zokiv:  6.338  6.789 -6.968 -5.579  2.799 -5.746  1.713 -2.617 -6.946 -5.977  7.834 -0.275 -5.626 -5.858  0.065 -5.602  5.544 -0.331 -6.693  3.270  3.829  3.933  5.534 -7.247 -6.500 -0.910  6.508 -3.866 -2.461  7.914 -7.122 -7.195  0.016  4.822 -6.782  4.058  1.934  1.210  3.413  1.523  1.103 -3.313 -6.849 -4.426 -6.457 -5.058  5.283  1.225  4.359  0.147 -1.523  5.266 -0.371  5.734 -4.389  5.113
gigas:  0.093  6.264  4.494  4.435 -7.511  4.485  2.159  5.066  1.053  0.120 -7.338 -4.431  2.546 -0.865  7.039 -3.460 -4.660 -4.773 -3.905 -1.185 -1.716 -5.897  1.063  2.610 -5.950  3.305  6.554  7.484 -1.316  1.390 -2.210 -1.204  3.809 -7.142  4.671 -3.277  2.213  5.696  5.984 -6.594 -2.554  7.006 -4.150 -6.276 -3.314  2.638  2.194 -1.934 -2.913  4.792  5.764  5.771  1.306  6.491  6.805 -3.858
Mita: -5.115 -7.652 -0.057  5.209  2.257 -5.651 -6.804 -2.760 -5.485 -6.849 -3.016  2.482 -7.338  0.614 -1.788  2.177 -7.047 -1.315 -0.595 -0.918  4.303 -4.571  6.631 -4.929 -5.374 -0.840  4.042  0.580 -2.219 -0.873 -5.451 -2.830  2.093 -4.257  4.115  6.342 -5.939  3.295 -5.610  0.067 -7.341 -1.709 -4.539  1.882 -5.413  5.806  4.858 -6.115 -7.828  3.261 -1.774 -3.662 -3.208  3.118  4.481 -3.406
biti:  1.430 -5.381  5.037 -4.466 -0.198 -5.895  5.745  5.846 -2.456 -6.077  6.577  6.149  2.474 -3.227  4.034 -4.570  3.113 -6.361  6.996  3.789 -7.328  7.238  3.901 -6.025  4.038 -3.884  0.258 -4.371 -1.002 -0.471  6.705 -6.976  4.389  5.837  0.870  1.985 -1.839  4.769  2.113 -0.672 -7.794 -3.568 -3.382 -5.731 -1.908 -2.633  1.572  5.111  2.630  2.267 -6.759 -5.735  4.199 -4.369  7.335 -7.326
zofi: -6.948 -8.041 -1.126  1.605  6.169 -5.939  2.663  4.611 -4.357 -2.976 -5.128  6.257 -4.802  0.635  1.920 -3.558  3.849 -2.746  0.270 -6.941 -1.948 -2.243  0.471  5.278 -1.710 -7.998  4.368  6.591  0.728  4.897 -2.029  4.522  0.358  1.769 -0.631  7.867  2.981 -3.511  1.706 -1.796 -3.163  3.371  7.265  4.667  5.716 -7.415 -2.509 -7.332 -1.692 -4.505 -6.835  7.932  4.370 -7.819 -1.105  7.747
lobep: -6.007  5.866  2.370 -1.639 -7.383 -2.886 -7.967 -7.328 -3.013  3.761  0.755  4.835 -0.083  4.627  4.624  1.940  0.623 -0.807 -1.591  7.915 -7.300  7.360 -2.886 -0.940 -7.560  2.991 -0.898 -2.200 -1.324 -2.408 -3.852 -5.556 -4.946 -7.886 -6.292 -7.973 -3.135  4.570  6.259  2.688 -2.253  4.355 -1.991  1.466 -6.910  4.231 -2.629  1.412 -0.169  5.454 -6.349  7.894 -7.077  4.497 -1.310 -7.739
bimi: -8.017  7.489 -6.123  0.975  4.748  0.596  6.705  4.318 -4.751  2.338 -1.759 -0.898 -4.914 -3.939  2.040  1.870  4.546 -2.928  1.541 -6.882  2.393  3.246  6.156  0.341 -7.637  2.901 -1.470 -1.025  5.512 -0.544 -4.745  7.024  2.196 -2.785  7.491  1.094  6.185  4.352 -3.411 -0.346 -0.919  5.134 -5.580 -7.059  4.213  4.303 -1.427 -0.855  3.103 -5.330  5.249 -5.618 -4.758  1.762 -3.669 -7.181
Pogoz: -3.753 -0.671 -3.568  6.897 -1.600 -7.592 -6.329 -7.640  5.086 -8.032  0.193  6.638  0.108 -4.122  3.500 -3.309  4.351 -5.335  4.908 -1.869  5.389 -2.447  0.673 -3.408 -6.262 -1.469  4.092 -2.483  4.978  2.749 -4.605 -4.140 -1.060  6.451 -2.380 -4.550 -4.147 -2.197  2.330 -3.192 -0.368 -2.407  4.590  4.068  6.211 -6.994  0.384  7.004  0.614  6.924  3.870  0.583 -5.461 -7.153  4.370  0.463
Rol: -5.115 -7.652 -0.057  5.209  2.257  0.564 -6.804 -2.760 -5.485 -0.247 -3.016  2.482 -7.338  0.614 -1.788  2.177 -7.047 -1.315 -0.595 -0.918  4.303 -4.571  6.631 -4.929  0.144 -0.840  4.042  0.580 -2.219 -0.873 -5.451 -2.830  2.093 -4.257  4.115  6.342 -5.939  3.295 -5.610  0.067 -7.341 -1.709 -4.539  1.882 -5.413  5.806  4.858 -6.115 -7.828  3.261 -1.774 -3.662 -3.208  3.118  4.481 -3.406
lizit: -6.007  5.866  2.370 -1.639 -7.383 -2.886 -7.967 -7.328 -3.013  3.761  0.755  4.835 -0.083  4.627  4.624  1.940  0.623 -0.807 -1.591  7.915 -7.300  7.360 -2.886 -0.940 -7.560  2.991 -0.898 -2.200 -1.324 -2.408 -3.852 -5.556 -4.946 -7.886 -6.292 -7.973 -3.135  4.570  6.259  2.688 -2.253  4.355 -1.991  1.466 -6.910  4.231 -2.629  1.412 -0.169  5.454 -6.349 -7.322  6.513  3.159  7.273  2.362
diff lizit: -6.007  5.866  2.370 -1.639 -7.383 -2.886 -7.967 -7.328 -3.013  3.761  0.755  4.835 -0.083  4.627  4.624  1.940  0.623 -0.807 -1.591  7.915 -7.300  7.360 -2.886 -0.940 -7.560  2.991 -0.898 -2.200 -1.324 -2.408 -3.852 -5.556 -4.946 -7.886 -6.291 -7.973 -3.135  4.570  6.259  2.688 -2.253  4.355 -1.991  1.466 -6.910  4.231 -2.629  1.412 -0.169  5.454 -6.349 -7.322  6.513  3.159  7.273  2.362
35, -6.292
diff zofi: -6.948 -8.041 -1.125  1.605  6.169 -5.939  2.663  4.611 -4.357 -2.976 -5.128  6.257 -4.802  0.635  1.920 -3.558  3.849 -2.746  0.270 -6.941 -1.948 -2.243  0.471  5.278 -1.710 -7.998  4.368  6.591  0.728  4.897 -2.029  4.522  0.358  1.769 -0.631  7.867  2.981 -3.511  1.706 -1.796 -3.163  3.371  7.265  4.667  5.716 -7.415 -2.509 -7.332 -1.692 -4.505 -6.835  7.932  4.370 -7.819 -1.105  7.747
3, -1.126
diff lizit: -6.007  5.866  2.370 -1.639 -7.383 -2.886 -7.967 -7.328 -3.013  3.761  0.754  4.835 -0.083  4.627  4.624  1.940  0.623 -0.807 -1.591  7.915 -7.300  7.360 -2.886 -0.940 -7.560  2.991 -0.898 -2.200 -1.324 -2.408 -3.852 -5.556 -4.946 -7.886 -6.292 -7.973 -3.135  4.570  6.259  2.688 -2.253  4.355 -1.991  1.466 -6.910  4.231 -2.629  1.412 -0.169  5.454 -6.349 -7.322  6.513  3.159  7.273  2.362
11, 0.755

kuluk:  0.217 -2.384 -2.051  1.179  0.937 -1.416 -2.251  1.095  0.596 -0.628 -2.816 -2.046 -0.474 -0.153 -0.470  1.590  2.363 -0.566 -2.129  1.741 -3.079  0.259 -1.878  1.135 -0.738  1.188  1.474 -1.987  1.646  0.400 -2.945  0.960 -0.804  0.695 -0.982  2.156 -0.410  0.797  0.294  0.559 -7.153  0.513  0.825  1.304 -2.799  1.574  0.968 -0.740
galo: -1.193 -1.652 -1.387  0.130  0.595  0.643  1.286  3.201  0.344 -0.308 -1.135  2.305 -1.671  2.143 -0.013  0.308  1.005 -0.652  0.886 -0.035 -0.539  1.353 -1.586 -0.142 -0.324  1.273 -1.078 -1.722  0.752 -1.581 -1.885  0.315 -1.190  1.154  0.435 -1.621  1.517 -0.762 -1.570  1.486  7.162 -1.164  0.021  0.328 -0.156 -0.635 -1.388  0.233
nev:  1.587  1.125  0.425  0.085  0.562 -0.796 -0.915  1.602 -0.354 -0.756  0.939  0.936 -2.081  1.428  1.793  0.061  0.154 -3.168  2.249  2.592 -0.607  1.673 -1.233  0.056  0.787  0.668  1.050  2.914  0.360 -0.367  1.084 -0.232 -1.947  1.835 -1.924  1.862 -0.743  0.137 -0.484  1.369 -1.092 -2.025 -0.427  0.877  1.548 -0.474 -0.570 -0.646
diff kuluk:  0.217 -2.383 -2.051  1.179  0.937 -1.416 -2.251  1.095  0.596 -0.628 -2.816 -2.046 -0.474 -0.153 -0.470  1.590  2.363 -0.566 -2.129  1.741 -3.079  0.259 -1.878  1.135 -0.738  1.188  1.474 -1.987  1.646  0.400 -2.945  0.960 -0.804  0.695 -0.982  2.156 -0.410  0.797  0.294  0.559 -7.153  0.513  0.825  1.304 -2.799  1.574  0.968 -0.740
2, -2.384
diff galo: -1.193 -1.652 -1.387  0.130  0.595  0.643  1.286  3.202  0.344 -0.308 -1.135  2.305 -1.671  2.143 -0.013  0.308  1.005 -0.652  0.886 -0.035 -0.539  1.353 -1.586 -0.142 -0.324  1.273 -1.078 -1.722  0.752 -1.581 -1.885  0.315 -1.190  1.154  0.435 -1.621  1.517 -0.762 -1.570  1.486  7.162 -1.164  0.021  0.328 -0.156 -0.635 -1.388  0.233
8, 3.201
diff galo: -1.193 -1.652 -1.387  0.130  0.595  0.643  1.286  3.201  0.344 -0.308 -1.135  2.305 -1.671  2.143 -0.013  0.308  1.005 -0.652  0.886 -0.034 -0.539  1.353 -1.586 -0.142 -0.324  1.273 -1.078 -1.722  0.752 -1.581 -1.885  0.315 -1.190  1.154  0.435 -1.621  1.517 -0.762 -1.570  1.486  7.162 -1.164  0.021  0.328 -0.156 -0.635 -1.388  0.233
20, -0.035
diff galo: -1.193 -1.652 -1.387  0.130  0.595  0.643  1.286  3.201  0.344 -0.308 -1.135  2.306 -1.671  2.143 -0.013  0.308  1.005 -0.652  0.886 -0.035 -0.539  1.353 -1.586 -0.142 -0.324  1.273 -1.078 -1.722  0.752 -1.581 -1.885  0.315 -1.190  1.154  0.435 -1.621  1.517 -0.762 -1.570  1.486  7.162 -1.164  0.021  0.328 -0.156 -0.635 -1.388  0.233
12, 2.305
diff nev:  1.587  1.125  0.425  0.084  0.562 -0.796 -0.915  1.602 -0.354 -0.756  0.939  0.936 -2.081  1.428  1.793  0.061  0.154 -3.168  2.249  2.592 -0.607  1.673 -1.233  0.056  0.787  0.668  1.050  2.914  0.360 -0.367  1.084 -0.232 -1.947  1.835 -1.924  1.862 -0.743  0.137 -0.484  1.369 -1.092 -2.025 -0.427  0.877  1.548 -0.474 -0.570 -0.646
4, 0.085
diff galo: -1.193 -1.651 -1.387  0.130  0.595  0.643  1.286  3.201  0.344 -0.308 -1.135  2.305 -1.671  2.143 -0.013  0.308  1.005 -0.652  0.886 -0.035 -0.539  1.353 -1.586 -0.142 -0.324  1.273 -1.078 -1.722  0.752 -1.581 -1.885  0.315 -1.190  1.154  0.435 -1.621  1.517 -0.762 -1.570  1.486  7.162 -1.164  0.021  0.328 -0.156 -0.635 -1.388  0.233
2, -1.652
diff galo: -1.193 -1.652 -1.387  0.130  0.595  0.643  1.286  3.201  0.344 -0.308 -1.135  2.305 -1.671  2.143 -0.013  0.308  1.005 -0.652  0.886 -0.035 -0.539  1.353 -1.586 -0.141 -0.324  1.273 -1.078 -1.722  0.752 -1.581 -1.885  0.315 -1.190  1.154  0.435 -1.621  1.517 -0.762 -1.570  1.486  7.162 -1.164  0.021  0.328 -0.156 -0.635 -1.388  0.233
24, -0.142

